In the data rows, zero lies at 7.5, halfway between 7 and 8.
The table, row by row:
array([ 5,  8,  6,  9,  9, 13, 10,  1,  7,  3,  7,  8, 15,  5, 10,  8, 10,
        9, 13, 12,  7, 11,  8, 11,  9, 11,  5, 13,  8,  2,  5,  6])
array([ 9, 10,  9,  9,  3, 12,  7,  8,  6,  1, 11,  9,  6,  7,  6, 15,  7,
        8, 10,  5,  8, 10,  4,  8,  7,  5,  8,  7,  5, 12,  7,  0])
array([11,  7,  6,  8,  4,  5, 10,  8,  9,  7,  7,  7,  7,  6, 10,  7,  7,
        8,  5,  8,  7,  2,  4,  9,  7,  7, 11,  7,  4,  6,  6,  4])
array([ 8,  8,  8,  9, 10,  8,  8,  6, 11,  4, 13,  7,  6,  2,  8, 10,  8,
        6,  8,  9,  8, 10,  6, 11,  8,  6,  8,  5,  8,  9,  5,  4])
array([11,  9,  8, 10,  8, 12,  7,  6,  7,  0, 11,  8,  6,  5,  6, 15,  7,
        9,  9,  7,  8,  9,  4,  9,  7,  5,  7,  8,  6, 13,  7,  3])
array([13,  9,  5,  7,  8,  4, 10,  8,  7,  4,  6,  7,  8,  3,  8, 10,  6,
        8,  7,  8, 10,  0,  3,  9,  7,  6, 10,  5,  2,  7,  5,  6])
array([10,  6,  7, 11, 11, 12,  8,  4, 13,  3, 10,  4,  6,  4,  9, 13,  9,
        9,  7,  8,  4,  3,  4, 11,  9,  6,  4,  9,  9,  8,  6,  3])
array([11,  8,  4,  3, 12,  8, 10,  7,  6,  8,  7,  6,  9,  5, 13,  9,  7,
        8, 10,  5,  5,  9,  9, 10, 11,  6,  7, 10,  8,  8,  5,  6])
array([ 6,  4,  5, 13,  9, 14,  9,  4, 11,  2, 11,  8, 10,  6,  9,  8, 11,
        9,  9,  9,  5, 10,  5, 12,  9, 11,  2, 12,  8,  3,  4,  2])
array([ 4,  5,  5, 11,  9,  9,  9,  6,  9,  4, 13, 10,  9,  4,  8,  6,  8,
        8, 10,  9,  9, 15, 10, 12,  9,  9,  6,  8,  7,  6,  4,  3])
array([ 7,  7,  8, 10,  4, 12,  7,  9,  9,  5,  9,  7,  7,  9,  9,  9,  7,
        7,  7,  6,  5,  7,  6,  9,  8,  6,  6,  8,  8,  7,  6,  2])
array([10,  8,  8,  8,  8, 11,  8,  6,  7,  2,  9,  8,  7,  6,  7, 13,  6,
        7, 10,  7,  7,  8,  6,  8,  8,  6,  7,  7,  7, 10,  7,  5])
array([ 9,  8,  8,  9,  6, 10,  7,  8,  6,  3,  9, 10,  8,  8,  7, 12,  6,
        7,  9,  6,  8,  9,  5,  7,  8,  6,  8,  7,  7, 11,  7,  4])
array([ 4,  7, 10,  9,  4,  7,  5,  7,  8,  4, 14, 11,  5,  7,  8,  8,  7,
        5,  8,  6, 10, 15,  8,  9,  9,  4, 10,  6,  6,  9,  4,  0])
array([ 8,  8,  8,  8,  9, 10,  9,  4, 10,  6,  7,  3,  9,  5, 13,  9, 10,
       10, 10,  9,  4,  5,  7,  9, 10,  7,  6, 14, 11,  3,  7,  6])
array([ 8, 10, 11,  7,  6, 12,  9,  6,  6,  5,  7,  7, 10,  9, 11,  9,  9,
        9, 12,  8,  6,  9,  8,  8, 10,  7,  9, 13,  8,  6,  8,  5])
array([ 4,  6,  5, 11,  5, 14,  9,  5,  5,  1, 12, 13, 11,  9,  5, 10,  8,
        7, 11,  8, 10, 15,  7, 10, 10,  9,  6, 10,  5,  8,  5,  1])
array([11,  6,  5,  7, 11,  9,  8, 10,  9,  7,  9,  4,  8,  5, 12,  9,  7,
        8,  7,  4,  4,  7,  7, 11, 12,  4,  5,  8, 10, 10,  4,  3])
array([ 9,  6,  4,  8,  6,  5, 12,  7,  7,  5,  7, 11, 10,  7,  9,  7,  7,
        8,  7,  8, 10,  7,  7, 11,  8,  9, 11,  6,  1,  5,  4,  5])
array([ 7,  7,  9, 10,  4, 12,  6,  9,  8,  4, 10,  8,  6,  9,  8, 11,  6,
        6,  7,  6,  5, 10,  6,  7,  8,  5,  8,  8,  8,  8,  7,  1])
array([ 6,  7,  5,  9, 10, 12, 10,  2,  7,  5,  8,  7, 14,  5, 10,  8, 11,
       10, 14, 12,  7, 11,  8, 10,  9, 12,  6, 15,  9,  2,  6,  5])
array([ 8,  7,  8,  8,  6,  2,  6,  7, 10,  7, 11, 10,  6,  4, 10,  7,  6,
        5,  5,  7, 10,  9,  8, 10,  7,  6, 12,  4,  4,  7,  4,  2])
array([11,  8,  7,  7,  7,  5,  9,  8,  7,  6,  7,  7,  7,  6,  7, 10,  7,
        8,  7,  8,  9,  3,  5,  9,  6,  7, 10,  6,  4,  7,  7,  6])
array([12,  8,  6,  8,  7,  4, 10,  7,  8,  6,  8,  8,  6,  3,  9, 12,  7,
        7,  7,  6,  9,  1,  4, 10,  8,  5, 11,  4,  3,  8,  6,  6])
array([ 7, 11, 10,  7,  4, 10,  8,  6,  5,  5,  8,  9, 10, 10,  9, 10,  7,
        8, 11,  7,  6, 11,  9,  6,  9,  7, 10, 11,  7,  7,  7,  5])
array([ 7, 11, 10,  7,  4, 12,  7,  6,  5,  3,  8,  6, 12,  8, 10, 10,  9,
        8, 12,  8,  6,  8,  9,  8, 10,  7,  9, 14,  8,  6,  8,  4])
array([10,  8,  7,  8,  8, 12,  8,  6,  7,  1, 11,  8,  7,  6,  5, 15,  7,
        8, 10,  7,  9,  7,  4, 10,  7,  6,  7,  7,  8, 12,  7,  4])
array([10, 10,  7,  5,  4,  5, 11,  6,  8,  7,  4,  6, 10,  6, 11,  7,  8,
        9,  9,  9,  7,  2,  7,  8,  8,  6, 12, 10,  5,  4,  8,  6])
array([11,  6,  6, 11, 13, 13,  8,  4, 12,  2, 11,  4,  6,  3,  9, 14,  8,
        9,  6,  7,  4,  3,  3, 11,  7,  7,  3,  8, 10,  9,  5,  3])
array([ 9,  8,  9,  9,  5, 11,  7,  8,  7,  3, 10, 10,  7, 10,  5, 12,  6,
        7,  9,  6,  8,  9,  6,  8,  7,  6,  9,  8,  6, 11,  7,  4])
array([10, 11,  7,  8, 13, 12,  9,  1,  8,  3,  7,  4, 11,  3, 11, 13, 11,
       10, 13, 10,  6,  6,  6, 10,  9,  9,  6, 11, 11,  5,  7,  7])
array([ 7,  7,  9, 12,  8, 10,  5,  6, 14,  6, 12,  5,  6,  4, 10,  7,  9,
        7,  5,  7,  4,  9,  6, 10,  8,  4,  6,  8, 11,  6,  5,  0])
array([ 9,  9,  7,  7,  4,  9,  8, 11,  3,  5,  8, 10,  8, 11,  8, 10,  5,
        7,  8,  3,  7, 11,  8,  8, 10,  4, 10,  7,  5, 12,  6,  2])
array([ 6,  7,  6,  8,  9, 10,  9,  2,  7,  4,  8,  7, 11,  5,  9,  8, 10,
        9, 12, 11,  9, 11,  7, 10, 10, 10,  6, 12,  8,  4,  6,  7])
array([10, 11,  6,  7, 13, 12,  8,  0,  7,  3,  7,  4,  9,  1,  9, 13, 10,
       10, 12,  9,  6,  6,  5, 11,  8,  9,  6, 11, 11,  6,  7,  7])
array([10,  9,  7,  6,  6,  5, 10,  8,  7,  7,  5,  7,  8,  7,  9,  8,  7,
        8,  8,  9,  8,  4,  7,  8,  9,  7, 11,  8,  5,  5,  7,  5])
array([10,  7,  7, 10,  5,  7,  7,  9, 10,  6,  8,  5,  7,  7, 10,  6,  7,
        7,  4,  6,  5,  3,  5, 10,  7,  5,  7,  8,  6,  4,  5,  2])
array([ 9,  7, 10, 11,  3, 12,  6,  9,  8,  3, 10,  7,  6, 10,  8,  9,  8,
        7,  6,  5,  6,  8,  7,  9,  8,  5,  7,  9,  8,  9,  8,  0])
array([11,  8,  7, 10, 11, 12,  8,  4, 11,  2, 11,  5,  7,  2,  9, 14,  9,
       10,  7,  8,  6,  4,  3, 11,  8,  7,  4,  7, 11, 10,  6,  4])
array([10,  7,  6,  8,  9, 10,  8,  8, 10,  6, 10,  5,  8,  6, 10,  9,  8,
        8,  5,  6,  4,  6,  6, 10,  9,  5,  3,  8, 10,  8,  5,  3])
array([10, 11,  6,  4,  6,  4, 10,  7,  7,  9,  5,  6, 10,  6, 11,  8,  9,
        9,  8,  8,  6,  3,  8,  8,  8,  6, 11,  9,  3,  4,  8,  6])
array([ 7,  3,  4, 14,  8, 15,  8,  3, 12,  2, 12,  6, 10,  6, 11,  7, 11,
        9,  7,  9,  4,  9,  5, 12,  9,  9,  2, 11, 10,  3,  4,  1])
array([12,  8,  6,  8,  9,  6,  9,  6,  8,  5,  6,  7,  6,  3,  7, 13,  7,
        9,  8,  7,  9,  3,  3,  9,  7,  6,  7,  6,  5,  8,  7,  5])
array([ 5,  6,  6, 10,  6, 12,  9,  7,  6,  3, 10, 11, 10,  8,  7,  8,  7,
        8, 11,  8,  9, 13,  7,  9,  9,  8,  8,  8,  7,  8,  6,  3])
array([ 7,  6,  8, 11,  8, 11,  7,  6, 13,  5, 13,  4,  6,  4, 11,  7,  9,
        7,  5,  8,  4,  9,  7, 12,  8,  5,  6,  9, 11,  5,  4,  0])
array([ 8,  8,  9,  7,  0,  7,  8, 12,  4,  6,  7, 11,  8, 11,  7,  9,  5,
        7,  7,  5, 10,  8,  6,  5,  7,  5, 13,  6,  2,  8,  8,  2])
array([12,  7,  7, 10, 11, 13,  8,  4, 12,  3, 10,  4,  7,  3,  9, 12,  9,
        7,  8,  7,  5,  5,  4, 11,  8,  7,  4,  8, 11,  8,  6,  5])
array([10,  7,  6,  9, 10, 13,  7,  5, 10,  3,  9,  4,  6,  4,  9, 12,  9,
        7,  7,  9,  6,  5,  4, 10,  7,  8,  5,  8,  8,  8,  6,  6])
array([ 8,  7,  7, 11,  3, 12,  6,  8, 11,  4, 10,  7,  7,  8, 10,  8,  8,
        7,  6,  5,  6,  7,  6,  9,  8,  6,  6, 10,  8,  8,  7,  0])
array([ 8,  9,  7,  9,  6, 10,  6,  7,  6,  4, 11,  9,  8,  7,  5, 13,  7,
        8, 10,  7,  8, 10,  5,  8,  8,  6,  8,  8,  6, 10,  7,  5])
array([11, 11,  7,  8, 14, 11,  9,  1,  8,  2,  7,  4, 10,  2, 10, 15, 10,
       11, 13, 11,  6,  5,  5, 10,  8,  9,  6, 11, 10,  7,  7,  8])
array([14,  8,  6,  8,  8,  7,  9,  7,  9,  4,  7,  7,  7,  4,  7, 11,  7,
        8,  7,  8, 10,  2,  4,  9,  6,  8,  9,  5,  4,  8,  6,  6])
array([ 7,  7, 11,  5,  8, 11,  2,  5, 10,  5,  9,  2,  5, 10,  8, 10,  7,
       11,  9,  7,  5,  5, 10, 13,  8,  7,  6,  9,  7,  7,  9,  3])
array([ 5,  9, 10, 11,  2,  9,  5,  9,  7,  4, 14, 11,  7, 10,  7,  9,  6,
        6,  8,  5, 10, 14,  8,  9,  8,  4, 10,  6,  6, 10,  5,  0])
array([ 5,  7, 10,  9,  3,  9,  7,  9,  8,  5, 13, 11,  7,  9,  7,  9,  8,
        5,  7,  6,  8, 12,  9,  8,  8,  5,  9,  6,  6,  9,  5,  0])
array([ 7,  6,  8, 11,  4, 13,  7,  8, 10,  4, 11,  5,  6, 11,  9,  9,  8,
        8,  6,  5,  4,  8,  4,  9,  9,  6,  6,  9,  8,  8,  7,  1])
array([ 7, 11, 10,  9,  3, 12,  7,  7,  4,  5,  8,  7, 10, 11,  8, 10,  8,
        9, 11,  7,  6, 11,  8,  7,  9,  6, 11, 10,  7,  7,  8,  3])
array([ 7,  6,  9, 12,  9, 11,  5,  6, 14,  5, 13,  4,  5,  4, 12,  7,  9,
        5,  5,  6,  4,  8,  6, 11,  9,  4,  6,  7, 10,  7,  4,  0])
array([ 9,  7,  7,  8,  5,  6,  9,  8,  9,  7,  7,  7,  7,  7, 10,  7,  8,
        8,  5,  6,  7,  2,  5,  9,  8,  7,  9,  7,  4,  6,  6,  4])
array([ 4,  5,  5, 11,  9, 10,  9,  4,  9,  4, 12, 10, 11,  4,  7,  7,  9,
        6, 10, 10,  9, 15,  8, 13,  9,  8,  5,  9,  8,  6,  3,  4])
array([ 9,  9,  7,  8, 12, 11,  9,  4,  9,  5,  8,  6, 10,  2, 10, 12,  9,
       10, 11,  9,  6,  5,  6, 10,  9,  8,  6,  8,  8,  6,  7,  8])
array([ 7,  9, 11,  6,  3, 11,  4,  7,  5,  3, 10,  6,  6, 13,  6, 11,  6,
        8, 10,  4,  7, 10,  9,  9,  7,  6,  8,  8,  4, 12,  8,  3])
array([11, 10,  6,  3, 12, 10, 11,  5,  5,  6,  6,  3, 13,  4, 15,  9,  7,
       10, 13,  6,  4,  9, 11, 10, 11,  6,  7, 12,  9,  6,  6,  7])
array([10,  7,  6, 10, 11, 12,  8,  5,  9,  2, 10,  4,  7,  3,  8, 13,  8,
        9,  6,  8,  6,  5,  4, 10,  7,  6,  4,  8, 11,  8,  6,  6])
array([ 6,  7, 10, 11,  1, 14,  5,  9,  9,  2, 11,  7,  6, 12,  9, 11,  6,
        7,  6,  5,  5, 10,  6,  8,  9,  4,  7, 10,  8,  8,  7,  0])
array([ 9,  8,  7,  9, 12,  9,  7,  6, 10,  4, 11,  8,  6,  1,  7, 12,  8,
        7,  8,  8,  9,  8,  5, 12,  8,  6,  6,  6, 10,  9,  6,  5])
array([ 9,  8,  7,  9,  8, 11,  8,  7,  7,  2,  9,  7,  8,  5,  6, 14,  6,
        8, 10,  7,  9,  8,  4,  8,  7,  7,  8,  7,  7, 10,  6,  4])
array([ 9,  6,  7, 10, 12,  9,  6,  3, 10,  2, 13,  7,  7,  1,  8, 12,  8,
        6,  8,  9,  7,  8,  6, 13,  8,  5,  5,  4,  9,  9,  4,  4])
array([12,  9,  5,  9, 10,  7, 10,  8,  8,  4,  9,  7,  7,  4,  8, 12,  8,
        7,  8,  7,  8,  3,  4, 10,  7,  7,  8,  5,  6,  9,  6,  6])
array([12,  8,  5,  6,  9,  7,  9,  7,  9,  5,  7,  7,  7,  3,  8, 12,  7,
        8,  8,  8,  8,  4,  4,  9,  8,  8,  9,  6,  5, 10,  7,  5])
array([ 5,  7,  8, 11,  8,  9,  5,  5, 15,  4, 15,  5,  5,  3, 11,  7,  9,
        4,  5,  8,  5, 11,  6, 13,  9,  4,  7,  7, 12,  5,  3,  0])
array([ 8,  6,  4, 10, 11, 12,  9,  4,  8,  3,  9,  8,  9,  5,  7, 10, 10,
        8, 11,  9,  8, 10,  6, 11,  8, 10,  5,  8,  7,  6,  6,  6])
array([11,  8,  5, 11, 11, 13,  8,  5, 12,  2,  9,  5,  6,  2,  9, 13,  8,
        8,  8,  8,  5,  4,  3, 12,  9,  7,  4,  9, 10,  8,  7,  4])
array([ 9, 11,  8,  5,  6,  5,  9,  5,  7,  8,  4,  5, 13,  6, 14,  8, 10,
        9, 12,  9,  6,  1,  8,  9,  7,  7, 13, 12,  5,  4,  8,  7])
array([10, 10,  9,  6,  0,  4,  8, 13,  5,  5,  7, 11,  7, 11,  8,  8,  4,
        7,  6,  4, 10,  4,  6,  7,  8,  4, 15,  5,  0,  8,  7,  1])
array([ 7,  8,  8,  8,  9,  7,  8,  4,  9,  6,  8,  6,  9,  5, 10,  7,  9,
        7, 11,  9,  7, 10, 10, 10,  8,  6, 10, 10, 10,  5,  6,  4])
array([ 5,  7, 10,  6,  9,  7,  2,  3,  9,  6, 11,  5,  5,  9,  9,  8,  7,
        8,  9,  6,  7, 11, 11, 13,  8,  7,  8,  7,  7, 10,  6,  3])
array([ 8,  7,  7, 10,  8, 12,  7,  5, 12,  5,  8,  0,  9,  7, 11,  9, 10,
       10,  7,  7,  2,  5,  6, 10, 10,  7,  4, 12, 11,  4,  5,  3])
array([ 7,  9,  9,  9,  9, 11,  7,  4,  9,  7,  7,  4, 10,  6, 12, 10, 11,
        9,  8, 10,  5,  5,  7,  8,  9,  8,  7, 13,  9,  3,  8,  5])
array([ 6,  9,  7,  9,  8, 11,  9,  2,  7,  6,  8,  7, 14,  5, 11,  9, 11,
       10, 14, 10,  7,  9,  8, 10, 10, 10,  8, 14,  9,  4,  7,  6])
array([ 9,  7,  4, 10, 12, 12,  9,  4,  8,  2, 10,  8, 10,  5,  6, 11, 10,
        7, 11,  9,  9, 10,  5, 10,  7,  9,  5,  8,  8,  6,  6,  6])
array([ 7,  9,  8, 10,  6, 12,  7,  8,  6,  3,  9,  8,  7,  7,  6, 13,  7,
        7,  9,  5,  9,  9,  6,  8,  6,  6,  8,  6,  6, 11,  8,  3])
array([ 7,  5,  5, 10, 11, 12, 11,  3,  7,  3,  9,  9,  9,  4,  6, 10, 10,
       10, 11, 10,  9, 11,  5, 12,  8, 10,  4,  9,  8,  7,  6,  7])
Each row mixes 2 hidden patterns of the same size, each with a weight. Each row also carries a little noise. Patterns are numbered 0, 1, 2 and so on, in the order they first appear below.
Further rows, each followed by the numbers of its patterns, largest weight first:
array([ 6,  9, 10,  7,  3, 10,  6,  7,  6,  5,  8,  8, 10, 10,  8, 10,  8,
        8, 10,  7,  7, 10,  8,  7,  9,  7, 10, 10,  7,  6,  8,  3]) --> 0 1
array([ 8,  7,  8, 11,  4, 13,  6,  9,  9,  4, 10,  6,  6,  9,  8,  9,  7,
        7,  6,  6,  4,  8,  6,  7,  8,  6,  6,  9,  9,  8,  6,  2]) --> 2 0
array([14,  9,  5,  8, 10,  6,  9,  6,  7,  3,  7,  6,  7,  2,  7, 13,  7,
        8,  7,  7,  9,  1,  2, 10,  6,  7,  8,  5,  6,  9,  7,  6]) --> 3 4
array([ 5, 10, 10,  8,  9,  9,  8,  2, 10,  6, 11,  6, 10,  3, 14,  8,  9,
        8, 11, 11,  5, 10,  9, 12,  9,  7, 11, 13,  9,  4,  5,  3]) --> 1 5
array([ 9, 11,  8,  8, 11, 11, 10,  1,  8,  4,  6,  4, 11,  3, 11, 12,  9,
       10, 13, 11,  5,  6,  6, 10,  9,  8,  7, 12, 10,  5,  7,  8]) --> 1 3
array([10, 10,  8,  6,  5,  4, 11,  7,  5,  8,  4,  7, 11,  5, 11,  6,  8,
        9,  8,  9,  7,  1,  7,  8,  8,  7, 15,  9,  3,  3,  7,  7]) --> 4 1
array([ 8,  8,  9,  9,  3, 11,  6,  8,  6,  5, 10,  8,  7, 10,  8,  9,  7,
        7,  5,  5,  6,  9,  6,  8,  8,  6,  8,  9,  9,  9,  7,  2]) --> 0 2
array([ 5,  8, 11, 10,  4,  8,  6,  8,  7,  5, 13, 10,  7,  8,  7,  9,  7,
        6,  8,  7, 10, 13,  9,  7, 10,  4, 10,  7,  7, 10,  6,  1]) --> 0 5
array([ 7, 11, 10,  6,  5, 11,  9,  5,  5,  5,  7,  6, 12,  9, 11, 11, 10,
        9, 12,  9,  5,  9,  7,  7,  9,  7, 11, 14,  8,  5,  9,  4]) --> 1 0
array([ 7, 11, 10,  7,  5, 11,  8,  6,  5,  5,  8,  7, 12,  8, 11, 10,  9,
        9, 12,  9,  5, 10,  9,  7, 11,  7, 11, 14,  7,  5,  8,  5]) --> 1 0
array([ 5,  6,  8, 12,  9, 11,  6,  5, 14,  5, 15,  5,  4,  4, 12,  8,  9,
        5,  4,  7,  4,  8,  6, 12,  8,  5,  6,  9, 10,  5,  4,  0]) --> 2 5
array([ 8,  7,  7,  9,  7, 11,  7,  5, 12,  6, 10,  3,  8,  6, 12,  9,  9,
        9,  7,  8,  3,  5,  6, 10,  9,  7,  6, 11, 10,  4,  7,  4]) --> 2 1
array([12,  7,  6, 11, 12, 13,  7,  4, 12,  1, 10,  3,  6,  2,  9, 14,  9,
        9,  7,  8,  4,  4,  3, 11,  7,  6,  3,  9, 10,  8,  6,  3]) --> 3 2
array([ 5,  6,  8, 13,  8,  9,  4,  4, 14,  5, 15,  5,  5,  4, 12,  7,  9,
        5,  5,  8,  5, 11,  7, 12,  8,  5,  7,  7, 10,  7,  3,  0]) --> 5 2
array([ 8,  7,  9, 10,  8, 11,  8,  5, 12,  5,  9,  2,  8,  6, 13,  8, 10,
        8,  7,  7,  3,  5,  6, 10,  9,  7,  5, 12, 11,  4,  7,  5]) --> 2 1
array([10, 10,  8,  6,  6,  5, 11,  6,  8,  7,  4,  6, 11,  6, 12,  8, 10,
        9, 11, 10,  7,  2,  8,  9,  9,  8, 11, 11,  6,  2,  7,  7]) --> 1 4
array([11,  7,  6,  8,  4,  5, 10, 10, 11,  6,  6,  6,  5,  6, 10,  6,  8,
        7,  2,  5,  6,  0,  4,  9,  8,  6, 10,  6,  3,  3,  5,  3]) --> 4 2
array([ 8,  8,  9,  8,  8, 11,  8,  4, 10,  5,  6,  2, 10,  6, 13,  9, 11,
        9, 10, 10,  3,  4,  6, 11,  9,  8,  6, 14, 11,  4,  7,  5]) --> 1 2
array([ 7,  9, 11,  7,  4,  9,  4,  8,  6,  5, 10,  6,  6, 13,  6, 11,  7,
        7, 10,  6,  7, 10,  8,  8,  8,  6,  8,  9,  6, 11,  9,  3]) --> 0 6
array([ 6,  7,  7, 10,  4, 12,  7,  7,  6,  3,  9, 11, 10, 11,  7,  9,  7,
        8, 10,  7, 10, 13,  8,  7,  8,  8,  7,  9,  6,  8,  6,  2]) --> 0 7
array([ 9,  7,  7, 10,  5,  7,  9,  9, 10,  7,  8,  7,  7,  8, 10,  8,  8,
        7,  5,  6,  6,  3,  6,  8,  8,  5,  9,  7,  5,  5,  6,  5]) --> 4 2
array([ 9,  8, 10, 11,  2, 14,  6, 10,  8,  3, 12,  7,  7, 11,  8, 10,  7,
        6,  6,  5,  5,  9,  6,  9,  8,  4,  7, 10,  7,  8,  6,  0]) --> 0 2
array([10,  9,  7,  6,  5,  3, 10,  8,  7,  9,  5,  5, 10,  7, 12,  7,  8,
       10,  8,  8,  9,  1,  7,  8,  8,  6, 13,  8,  2,  5,  7,  7]) --> 4 1
array([10,  7,  6, 10, 10, 13,  7,  5, 11,  3, 10,  3,  6,  2, 10, 11, 10,
        9,  7,  6,  4,  4,  4, 11,  9,  6,  3,  9, 11,  7,  6,  3]) --> 2 3
array([ 7,  8,  7, 10, 12,  9,  7,  3, 12,  3, 14,  7,  6,  1,  8, 11,  9,
        7,  8,  9,  8, 11,  5, 11,  7,  6,  7,  6,  8, 10,  3,  3]) --> 5 3
array([ 8,  9,  8,  9,  5, 11,  8,  8,  6,  3, 10,  9,  6,  7,  6, 13,  7,
        7,  9,  5,  9, 10,  6,  7,  7,  6,  8,  7,  6, 11,  8,  3]) --> 0 3
array([ 7,  6,  6, 11,  8, 13,  8,  5, 11,  4, 11,  6,  9,  6, 10,  8,  9,
        8,  8, 10,  5, 10,  7, 11,  8,  8,  3, 10,  8,  5,  5,  3]) --> 2 7
array([ 9,  7,  7,  8,  4,  2,  8,  9,  9,  7, 10,  9,  6,  5, 10,  5,  6,
        6,  7,  8, 10,  7,  8, 10,  6,  5, 13,  5,  2,  6,  5,  4]) --> 4 5
array([ 8,  9,  9, 10,  8, 13,  7,  3, 10,  6,  8,  2,  9,  6, 14,  8, 11,
        9,  9,  9,  2,  3,  6, 11, 10,  6,  5, 13, 14,  3,  6,  4]) --> 2 1
array([14,  8,  4,  4,  9,  3, 10, 11,  5,  8,  6,  9,  8,  5, 10,  6,  5,
        8,  7,  3,  8,  6,  7, 10, 11,  3, 11,  5,  4, 10,  4,  4]) --> 8 4
array([ 9,  8,  9,  6, 11, 10,  3,  4,  8,  4,  8,  3,  6,  9,  7, 12,  6,
        8, 10,  7,  7,  6,  7, 12,  8,  7,  7,  8,  6, 11,  8,  6]) --> 6 3
array([ 8,  8,  7,  9,  6, 10,  7,  8,  5,  3, 10,  8,  8,  7,  7, 11,  7,
        8,  8,  6,  9,  9,  6,  8,  9,  6,  8,  8,  7, 11,  8,  5]) --> 0 3
array([15,  7,  3,  5, 15,  9, 11,  7,  7,  4,  9,  6,  8,  2,  9, 14,  5,
        9,  8,  4,  6,  9,  6, 12, 11,  4,  6,  6,  9, 13,  3,  5]) --> 8 3
array([11,  7,  6, 11, 12, 14,  7,  4, 11,  1, 11,  3,  6,  4,  9, 14,  9,
        8,  8,  8,  5,  3,  2, 12,  7,  6,  4,  8, 11,  9,  6,  2]) --> 3 2
array([10,  6,  7,  9,  6,  8,  8,  8, 10,  7,  9,  5,  7,  7,  9,  7,  8,
        8,  4,  6,  6,  3,  4,  9,  8,  7,  8,  8,  8,  5,  5,  3]) --> 2 4
array([14,  9,  6,  7,  8,  4, 10,  7,  8,  4,  6,  6,  7,  4,  8, 11,  7,
        8,  6,  7,  9,  0,  3, 10,  6,  6, 11,  5,  3,  7,  6,  5]) --> 4 3
array([ 6,  7,  8,  5,  9, 10,  4,  3,  8,  5,  9,  6,  8,  9,  7,  8,  8,
        8, 12,  6,  7, 10,  9, 12,  9, 10,  7,  9,  6,  8,  8,  4]) --> 6 7
array([ 8,  7,  9, 10,  2, 13,  6,  9,  7,  4, 11,  7,  6, 11,  8,  9,  8,
        8,  7,  5,  6,  9,  6,  8,  9,  5,  8,  8,  6,  9,  7,  1]) --> 0 2
array([ 7,  9,  8,  9,  8, 11,  7,  3, 10,  5,  7,  3,  9,  6, 13,  9, 11,
        9, 10,  9,  4,  5,  6,  9,  9,  8,  6, 13, 11,  5,  6,  5]) --> 1 2
array([ 9, 10,  8,  6, 11, 11,  9,  4,  8,  4,  7,  4, 11,  4, 10, 12, 10,
        9, 12, 11,  7,  6,  5,  9,  9,  8,  6, 12, 10,  7,  8,  6]) --> 1 3
array([ 7,  8,  8,  8,  7, 12,  8,  4, 10,  4,  8,  3,  9,  5, 13,  9, 11,
        9,  9, 10,  4,  5,  7,  9, 10,  8,  6, 13, 11,  3,  7,  5]) --> 1 2
array([12,  8,  6,  7,  8,  7,  8,  7,  7,  4,  8,  7,  7,  4,  7, 12,  6,
       10,  8,  8,  9,  2,  3, 10,  6,  8,  9,  5,  5,  9,  6,  6]) --> 3 4
array([13,  9,  4,  8, 10,  7, 10,  6,  8,  3,  6,  6,  8,  3,  8, 14,  8,
       10,  8,  7,  9,  2,  2, 10,  6,  5,  9,  5,  5,  9,  6,  5]) --> 3 4
array([12,  7,  6, 13, 13, 13,  6,  4, 12,  1, 11,  3,  6,  2,  9, 12,  9,
        9,  6,  8,  4,  4,  2, 11,  8,  6,  2,  9, 11,  9,  6,  4]) --> 3 2
array([11,  8,  6,  6,  7, 10,  8, 11,  2,  5,  9,  9,  8,  9,  9, 10,  4,
        7,  8,  2,  7, 12,  9,  8, 11,  5,  9,  7,  6, 14,  4,  2]) --> 8 0
array([11,  6,  6, 10,  9, 11,  7,  6, 10,  3, 10,  4,  7,  4,  9,  9,  9,
        8,  6,  7,  4,  5,  5, 10,  8,  5,  4,  8,  9,  8,  6,  4]) --> 3 2
array([ 9, 10,  8,  8, 11, 10,  9,  2,  9,  4,  7,  4, 11,  2, 12, 13, 10,
       10, 12, 11,  6,  5,  5, 11,  8, 10,  7, 13, 10,  4,  6,  6]) --> 1 3
array([11,  8,  7,  9,  8, 12,  8,  6,  7,  1, 11,  8,  7,  6,  6, 14,  7,
        7,  9,  7,  8,  8,  5, 10,  8,  6,  6,  7,  7, 10,  7,  3]) --> 3 0
array([ 9,  7,  7, 11, 10, 12,  7,  5, 12,  5, 10,  3,  7,  5,  9, 11,  9,
        8,  5,  7,  4,  5,  5, 10,  7,  7,  4,  8, 10,  7,  8,  5]) --> 2 3
array([ 8,  6,  3,  9,  6,  7, 10,  6,  6,  5,  7, 12, 12,  6,  6,  6,  7,
        9,  9,  8, 10,  8,  6, 10,  9,  9,  8,  8,  3,  5,  5,  4]) --> 7 4
array([ 7, 10,  9,  7,  5, 10,  7,  6,  6,  6,  8,  6, 11,  8,  9,  9,  8,
        7, 12,  8,  7,  9,  7,  8,  8,  7,  9, 12,  7,  6,  8,  6]) --> 1 0
array([ 6,  4,  6, 10,  9, 13,  9,  5, 11,  4, 10,  8, 11,  6,  8,  8, 10,
        8,  9,  9,  7, 10,  6, 11,  9, 10,  4,  9, 10,  5,  6,  3]) --> 7 2
